In the data rows, 128 means zero.
Each row of this table is followed by its label. One hidden rule gives the labels. It looks at one to three of the table's principal directions, none of them among the few with the most spread.
[132  97  79  98 151 106 133 149 105  79 119 101 130 145 113 165 115 138
 118 166 114  94 175 153 141 145 160 147 150 150  94 129  99 155 171 118
  90 118 146] 1
[135 137 144 132 120 111 133 114 159 117 123 167 152 146 141 146 110 121
 114 132 130  92 143 125 160 106 147 149 154 124 130 128 130 105 114 119
 148 152 123] 1
[178 128 108  62 172 109 131  68  78  87 119 174 175 155 196 153 141  75
  87 150  96  26 161 179 213 104 155 147 173 138  88 173 123 129 122 131
  87 195 152] 1
[118 114  93 171 129 108 100 180 124 152 174  97  89  91  73 122 108 158
  96  99 155 148  93  91  47 147 117  80  97 126  95 152 147 115 158 139
 118 105 116] 1
[155 151  76  60 196 141 141 225  32  85 108  69  99 148 115 105 156 154
 125 236  49 137 195 208 146 174  80 135 169 188 116 112 124 185 193 109
 100 104 150] 1
[ 84 109 139 179  99 102 100 166 182 134 126 115  60 103  99 133 122 193
 166 114 175 199  94  98  51 148  93  94  82 104 122 100 104 145 158 111
 116  96 134] 1
[ 82 182 199 149 139 179 154 112 108 187 167 156 146  99 132 117 132  94
  82  96 117 146  94 104 139 120 115 135 117 143 190 141 175  62  67 147
 209 166 115] 1
[ 79  56  83 118 153 107 164 108 145  74 130 116 161 150  76 163  53 112
 199 108 120  66 171 134 154 156 222 176 116 134 131 107 112 155 124 174
  61 116 124] 1
[123 103 111 125 111  99 127  99 169  73  90 155 167 153 129 163  84 126
 134 147 122  96 167 142 170 120 172 166 160 127 109 116 107 150 105 107
 104 125 132] 0
[137 144 146  91 135 113 137 133 141 100 108 156 143 162 130 161 140 130
 118 176 114 112 182 147 170 121 142 163 172 151 125 103 109 121 137 110
 150 140 132] 0
[138 153 109 131 142 150 129 146 107 140 135 119 171 118 101 103 112  99
  73 153  99 116 154 127 137 121 156 139 156 170 120 155 162 113  98 110
 154 103  91] 0
[168 144 113  98 155 133 115 112  68 151 145 130 127 118 157  92 156  74
 130 114 109 103  88 153 140 126  96 113 131 113  99 161 152 135 136 152
  83 156 132] 0
[187 132 136 136 104 113  81 190 135 182 129 101  32 112 101  71 183 191
 182 108 167 211  60  71  20 133  37  54  83  86 103  94 141 140 194 147
 131  94 130] 1
[170 176 169 115 122 150 130 115 119 148 127 157 158 128 164 137 168 124
  20 166 121 120 152 117 155  86 128 125 169 166 139 151 142  71 107  88
 226 147 123] 2
[142 131 143 149  98  98  94 115 166 110  96 162 105 123 168 137 134 166
 111 139 148 149 110 129 120 112  86 104 132 104 107 128 112 141 124  89
 127 139 150] 2
[ 40 135 178 185 124 191 166 123 141 198 160  98 119  96 108  87 119 126
 178  64 145 180  92  85  91 144 131 123  58 125 221 116 153  96  82 169
 181 109  98] 2
[175 142 102 100 133  99  79 180 103 102  86 116  88 137 142 138 168 184
  82 195 123 158 161 137 101 129  81 105 159 141  57 133 100 161 181  74
 121 113 152] 1
[ 81 147 139  94 177 174 199 158 103 126 156 113 164 174  90 144 121 108
 170 129  93  98 203 149 175 152 184 183 136 166 198 103 130 110 121 175
 158 144 103] 1
[ 96 143 168 102 123 188 159 102 107 192 153 109 149 138  90 119 163  68
 195  65 134 169 108  94 125 140 155 159  97 115 173 101 135 110 103 190
 148 120  99] 0
[100 132 107 129 155 137 161 170 126  91 135 116 157 143  97 149  89 139
 102 169  98  98 192 155 157 141 172 159 154 175 149 127 128 126 125 110
 144 120 116] 1
[ 77 183 227 135 126 200 160 120  96 222 153 119 105 110 139 103 182 118
 131  87 128 201  87  80 111 132  78 129  94 128 220 103 155  65  97 172
 240 150 127] 2
[161 102  96  90 139  98 142  80 127  70 103 157 187 160 156 156  93  81
 119 159 100  32 170 166 211 107 184 178 183 134  99 139 119 139 121 121
  88 152 138] 1
[129 127 138 110 112 125 104 118 138 136 101 125 116 127 116 121 159 126
 159 140 137 181 125 123 111 136 114 127 124 127 107 104 110 153 130 118
 112  95 124] 0
[172 108 108 122 101 110  81 142 100 153 109  83  61 111 134 107 171 162
 140 117 150 185  76  95  59 138  59  81 106  90  81 120 116 156 184 136
 107 101 158] 2
[180 141 137  55 148 136 143 106  73 142 121 127 144 168 166 138 179  80
 132 139 112  78 150 131 176 107 138 163 164 123 114 129 117 111 165 154
 138 166 140] 1
[ 62 155 190 195  69 143 138  88 220 153 134 178 182 115 100 142  81 102
 110  96 148 165 116  93 143 110 162 161 136 126 180 111 148  80  32 111
 200 115  85] 0
[140  76 103 130 101  68 112  93 181  68  96 149 130 143 148 174 100 144
 140 143 153  90 141 141 147 117 156 140 144 107  87 119  84 154 150 101
  77 128 152] 2
[121  55  77 151  89  88 140  76 204  36  86 138 193 148 124 181  41 132
 127 146 134  65 178 147 178 114 224 172 156 130 113 123  92 161  99  90
  86  99 132] 2
[170 105  91  91 132 115 107 154  96 120 113  88  94 137 113 124 159 148
 152 141 128 147 130 125  96 143 109 111 124 121  86 115 110 165 183 137
  90 102 145] 2
[137 175 161 123 150 133 117 132 108 167 153 156 103 111 162  90 169 100
 130 128 124 137  87 152 130 124  68 103 124 122 132 144 151 111 131 131
 125 160 122] 0
[110 188 207 171 127 210 140 116  93 252 185 122 106  68 138  42 176 103
 116  53 137 200  28  76  76 120  60  72  61 119 211 148 203  63  70 174
 217 139 101] 2
[132 108  70 118 170 128 165 136  94 101 164 113 183 138  97 132  65  77
 112 126  91  31 158 152 172 133 200 163 153 153 125 159 157 118 126 157
  95 140 110] 1
[ 67 165 149 185 158 186 163 125 112 177 181 133 175  85 118  82  83  79
  85  93 107 105 109 122 140 123 157 133 107 160 189 178 193  76  50 138
 172 140  81] 1
[149 144 128 131 121 144 131 136 117 141 122 118 142 130 129 110 131 134
  96 140 113 134 140 117 130 119 122 126 144 141 141 132 147 114 114 124
 172 117 119] 1
[136 112 126 127 117  91  92 132 165 111 126 155 104 132 113 174 143 170
 120 113 176 142 132 102  88 122 140 100 111 115  77 131  95 134 149 111
 106 134 136] 1
[ 89 145 135 129 167 194 161 128  75 179 159  91 141 113 117  75 142  99
 155  93 104 144 124 127 120 150 132 121  86 150 184 144 162 119  92 176
 143 120  99] 1
[108 140 153  97 141 153 166 139 125 134 140 123 142 156 101 149 143 113
 160 131 121 129 162 129 150 137 160 165 133 146 165  96 117 113 135 150
 154 131 117] 1
[ 93 104 111 174 124 114 123 128 155 136 164 123 128 102 100 137  92 129
 114  92 158 117 111 107  96 132 159 111 101 126 122 152 133 111 122 134
 115 120 110] 1
[163  94  90  57 158 144 126 113  37 115  98  74 117 143 150 139 172 127
 136 137 109 118 148 128 129 141 133 131 122 131  91 135  99 168 171 150
  91 126 170] 1
[117 110 110 105 153 135 163 160 131 109 137 104 136 160  83 137 118 135
 180 139 118 109 181 136 136 146 174 153 125 151 151  98 116 138 152 153
 119 109 112] 1
[128 157 164  89 160 186 178 114  71 163 144 117 160 145 141 122 156  98
 104 126  94 104 158 115 168 120 149 157 138 161 188 128 151  80 108 168
 206 155 124] 2
[147 111 113  77 141 104 130 146 116  79  84 119 108 169 142 156 144 160
 165 177 111 119 178 155 151 140 120 151 153 130 109  92  86 169 177 121
 101 130 162] 2
[158  88  90 101 125  98 111  98 124  84 102 122 133 136 153 158 134 127
 121 148 137  96 144 149 142 122 151 129 139 124  77 141  90 162 155 105
  73 124 152] 1
[149  96 102 112 128  94 116 138 140 108 122 116  99 137 117 129 135 143
 173 139 140 124 129 138 111 139 123 116 122 117 101 109 107 156 175 136
  80 111 136] 1
[179 123 180 163   3  79   0  53 180 188  41 151  57  84 203 130 207 165
  89  97 222 255  14  26  33  78  26  71 113  34  20 130  83 139 138  60
 147 101 169] 1
[ 82 128 158 202  79 133 121  91 202 151 143 154 149  97 126 134  98 124
 106  84 172 153  94  97 109 108 151 118 103 114 152 142 133  98  70 104
 160 116 100] 1
[138  84  94 102 130  91 133 123 154  62  90 126 126 164 142 155 114 145
 189 161 129  92 170 167 159 134 154 153 141 118 107 102  79 180 166 114
  62 122 149] 2
[120 137 128 110 151 122 161 141 158  76 133 160 146 166 135 154 121 134
 164 154 116  94 178 191 180 133 151 147 142 141 158 111 107 145 128 118
 103 154 126] 1
[111 109 104 159 108 106 145 129 184  66 115 144 170 138 111 159  58 142
 103 160 116  95 169 156 166 125 174 157 162 148 140 121 122 136 100  90
 129 112 122] 2
[132  84 113 137  91  70 102  86 163  84  85 139 113 126 168 153 103 133
 141 146 140 113 108 144 146 123 112 140 148  92  89 115  93 158 148 103
  79 127 167] 2
[124 136 171 139  73 131 103  88 158 147  79 143 120 132 163 135 154 143
 135 115 151 185 108  93 120 110  98 133 127  93 129 107 106 132 103 108
 163 122 142] 1
[109 113 110 169 110 139 117 154 131 161 167  91 114  94  68 125 110 137
 112  81 156 164  88  79  59 141 140 101  90 122 121 140 144 114 131 143
 134  95 110] 1
[ 78 131 155 170 113 123 146 122 188 118 140 158 139 125 116 140  90 135
 143 118 138 133 128 135 141 130 140 139 122 128 171 111 131 113  93 122
 145 132 114] 2
[ 82 130 131 128 165 146 163 124 114 138 162 132 149 134 112 122 103  90
 166  99 113  92 137 141 153 144 160 152 113 134 162 134 145 115 109 173
 112 151 109] 1
[141 121 118 102 142 144 145 137  90 152 147  94 125 130 106 111 141  97
 156 118 116 121 117 121 124 138 134 138 123 130 135 118 139 123 154 166
 122 118 122] 1
[113 141 119 124 146 167 153 137  82 142 145  95 147 123 121 113 127 109
 106 128  97 129 139 140 140 142 132 136 129 151 158 141 147 120 112 144
 150 123 121] 2
[111 109 125 109 141 115 166  60 142  99 126 158 197 154 158 148  88  48
 146 136 107  31 163 167 223 111 200 196 168 135 141 136 122 113 102 141
 103 156 116] 1
[152 104 150 156  59 105  87  75 194 123  78 153 122 119 162 146 138 166
 111 116 178 164 102  82 103  92 123 107 119  94 102 121  99 135 108  84
 148 111 145] 2
[137 118 111  87 163 120 136 132 104 119 145 131 128 151 112 139 139 111
 167 114 124  95 146 139 137 140 150 134 123 126 111 126 121 138 152 166
  85 149 127] 1
[ 95 145 159 177  83 154 114 122 170 134  80 130 128 120 146 111 123 177
 124 129 135 204 130 110 110 123  99 119 114 121 162 114 122 144  70  87
 177  97 125] 2
[173 116 104 139 104  80  71 128 145 115  92 135 102 111 157 118 133 146
 101 157 149 131 105 121 102 107  97 104 145 108  52 147 114 151 159  77
  94 112 141] 1
[148 125 101 116 154 148 124 157  78 168 168  85  96 114 101  87 159 120
 163  89 132 144  93 119  78 149 107  87  85 118 120 142 147 138 160 175
  93 118 117] 1
[ 84 159 184 172 118 168 143 106 139 192 173 142 129  93 131 106 137 107
 117  72 148 161  75 101 109 122 114 108  88 121 186 141 159  77  80 149
 181 144 106] 1
[ 98 127 110  74 202 152 215 150 102  68 161 132 193 185  95 176  95 107
 137 161  74  34 242 190 218 149 223 191 160 194 188 117 124 115 122 162
 134 161 116] 1
[147 127 121 100 163 143 159 117  80 145 172 118 135 126 136 113 139  80
 134 113 109  78 109 149 152 131 133 128 125 133 148 143 151 106 145 174
 115 158 129] 2
[ 85 171 174 180 109 189 150 163 136 212 188 105 140  94  57 111 127 125
  74  86 143 190 106  56  73 128 143 117 102 157 190 130 177  51  86 147
 244  98  77] 1
Here are more rows. What is the label of each one?
[127 143 135 152 116 136 122 170 130 139 124 107  99 114 114 111 131 175
 102 149 123 175 125 115  94 137  88 104 125 141 146 115 141 123 133 113
 173 103 131]: 2
[ 70 116 137 194 107 128 117 202 159 152 141  88  57  96  61 119  99 215
 151 101 157 215  95  69  29 163  89  91  73 117 154  93 136 128 146 138
 160  85 129]: 2
[146 125 137  94 106 107 115 102 132  91  58 137 135 160 177 164 147 146
 106 186 116 128 177 139 171 113 121 164 178 131 105 107  84 146 139  88
 148 129 161]: 2
[117 103 108  96 139 143 146 112 106 120 113  94 149 145 113 133 132 106
 163 133 115 121 163 131 144 142 169 158 128 143 130 115 110 148 133 147
 109 102 123]: 1
[124 114 125 141 111 116  98 105 129 132 109 125 108 111 152 126 137 139
 126 117 146 151 102 117 106 127 105 109 112 107 102 139 114 145 128 116
 108 123 143]: 1
[133 162  95  94 200 135 157 182  86 114 191 137 163 149  88 139 122  92
  93 152  92  62 187 180 163 142 171 140 159 182 123 161 151 106 141 144
 112 156  94]: 0
[137 124 111 110 134 110 141  92 139  83 116 165 182 154 149 148  92  80
 131 143 104  60 154 173 202 115 168 173 171 127 116 138 124 139 105 118
  89 155 127]: 0
[104  56  96 122 173 120 207  94 150  50 154 131 152 147 147 150  64 112
 215 117 119   9 148 197 198 137 205 155  99 129 188 120 109 152 142 162
  45 163 149]: 2
[165 183 190 145 103 146  89 126 116 205 129 147  80  97 176  83 199 144
  90 109 152 194  55  86  81 101  32  72 110 100 131 141 154  92 124 117
 194 148 134]: 2
[ 95 143 166 145 145 175 177 102 112 180 191 128 155 102 119 112 122  74
 114  84 126 104  97 113 142 122 157 136 104 144 197 144 169  64  93 170
 177 150 104]: 2
[ 95 141 161 152  98 154 167 116 163 126 119 136 175 138 113 139  86 115
 114 136 110 129 147 119 169 118 160 179 156 142 190 101 143  98  78 119
 198 118 114]: 1
[121 140 121 118 160 157 163 131 111 137 165 135 164 138  95 102 106  83
 170  97 101  98 129 147 154 139 157 142 119 135 163 130 166 125  95 176
 109 141  98]: 0
[133 111  61  90 182 153 172 153  74 107 160  89 195 150  58 127  84  77
 125 135  78  56 193 145 163 147 222 171 151 179 126 146 155 131 122 168
 103 108  91]: 0
[144  67  59 110 138 115 134 119 121 100 136  94 150 132  83 127  91  90
 190 104 131  82 124 135 125 141 193 143 113 116  89 132 120 171 151 155
  31  98 118]: 0
[ 52 168 186 144 166 181 191 137 132 152 173 152 162 132 104 134 107 118
 121 110 108 117 163 126 160 136 166 156 115 171 224 122 159  70  70 158
 205 159  99]: 1
[184 109  94  81 119 104  88 107  92 105  78 108 112 143 172 139 176 140
 111 162 127 134 144 140 128 123 104 117 150 119  61 138  89 171 167 104
  92 118 161]: 1
[ 93 137 152 152 140 140 149 107 138 139 163 151 137 110 140 128 116 109
 122 102 133 111 107 142 142 127 133 122 109 130 165 144 143 102  99 139
 134 157 122]: 1
[134 164 169 166 103 119 101 102 168 148 135 189 131  98 157 113 128 118
  90 116 146 145  76 127 128 101  91 102 129 112 126 148 153 104  83  95
 146 152 120]: 0
[130 153 157 155  90 116  95 127 173 135  93 161 117 125 144 116 131 147
 133 134 142 175 107 117 117 113  87 122 136 103 116 115 126 138 105  90
 141 121 125]: 0
[ 85  57  48 156 121  47 108 121 204   0  92 154 157 146 105 203  28 169
 131 160 135  77 196 181 155 148 200 150 150 134  66 134  75 198 118  76
  21 111 141]: 1
[ 80 144 148 159 144 169 164 178 128 159 172 101 112 107  76 102 114 141
 151 112 123 163 115 119  96 152 125 119  91 150 195 110 157 108 120 150
 163 109 104]: 2
[173  92  66  94 104  92 133  97 156  24  46 136 203 194 166 179  82 121
 115 197  99  44 225 177 223 101 202 201 213 133  82 127  77 180 128  68
  89 119 143]: 1
[120 103 139 160  81 105 111  94 187 118 100 141 119 126 148 136 118 150
 154 114 160 150 108 115 118 118 121 121 116  95 129 111 104 142 117 112
 121 115 137]: 2
[199 123 119 106 118 122  90 100  80 171 122 114 100 114 175  96 179 106
 119  99 147 122  66  97 100 103  85  94 117  85  76 159 134 127 164 144
 109 143 148]: 2
[212 142  69  41 171 131 113 166  34 126 115  90 137 163 118 109 175  98
 117 171  83  98 172 147 141 133 126 139 174 149  60 144 132 156 183 143
  94 120 125]: 0
[153 131  92  87 155 107 137 134 118  72 119 150 170 166 127 157 111 107
 114 169  96  67 190 179 188 127 165 162 179 151  99 135 118 146 133 115
  92 146 126]: 0
[166  99  58  72 171  66 149 117 132  22 127 172 199 178 121 186  65  78
 112 187  85   0 209 210 232 122 215 189 209 157  73 144 114 149 146 116
  44 162 130]: 0
[125 129  84  84 212 177 184 162  28 140 174  71 151 137 101  88 125  84
 147 131  69  69 166 162 154 159 161 142 121 175 164 150 164 126 143 192
 110 132 109]: 2
[141 152 155 164  66 107  67 102 167 166 133 163 118  96 130 142 151 120
  70  95 176 188  64  88  84 106  92  95 130  94  79 147 129 105 106  96
 147 125 121]: 0
[127 116 129 101 129 108 148 118 163  77 113 150 147 164 139 173 127 126
 151 164 129  95 178 170 177 123 165 163 155 138 131 106  86 142 145 105
 108 138 134]: 1
[135 118 102 120 149 108 124 132 124 116 150 140 136 129 109 131 109 102
 139 118 128  89 125 141 133 132 150 130 131 126  98 144 136 133 138 142
  79 140 118]: 0
[133 125  95 145 142 118 122 184 113 132 153  98 110 119  92 127 112 157
  90 135 129 120 140 109  89 137 132 109 128 145 110 145 141 114 160 128
 141 113 119]: 2
[113 117 107 127 139 125 146 140 129  95 117 121 155 141 116 147  91 132
 110 155 108  96 175 139 154 131 167 159 152 153 130 129 124 131 123 116
 133 121 125]: 2
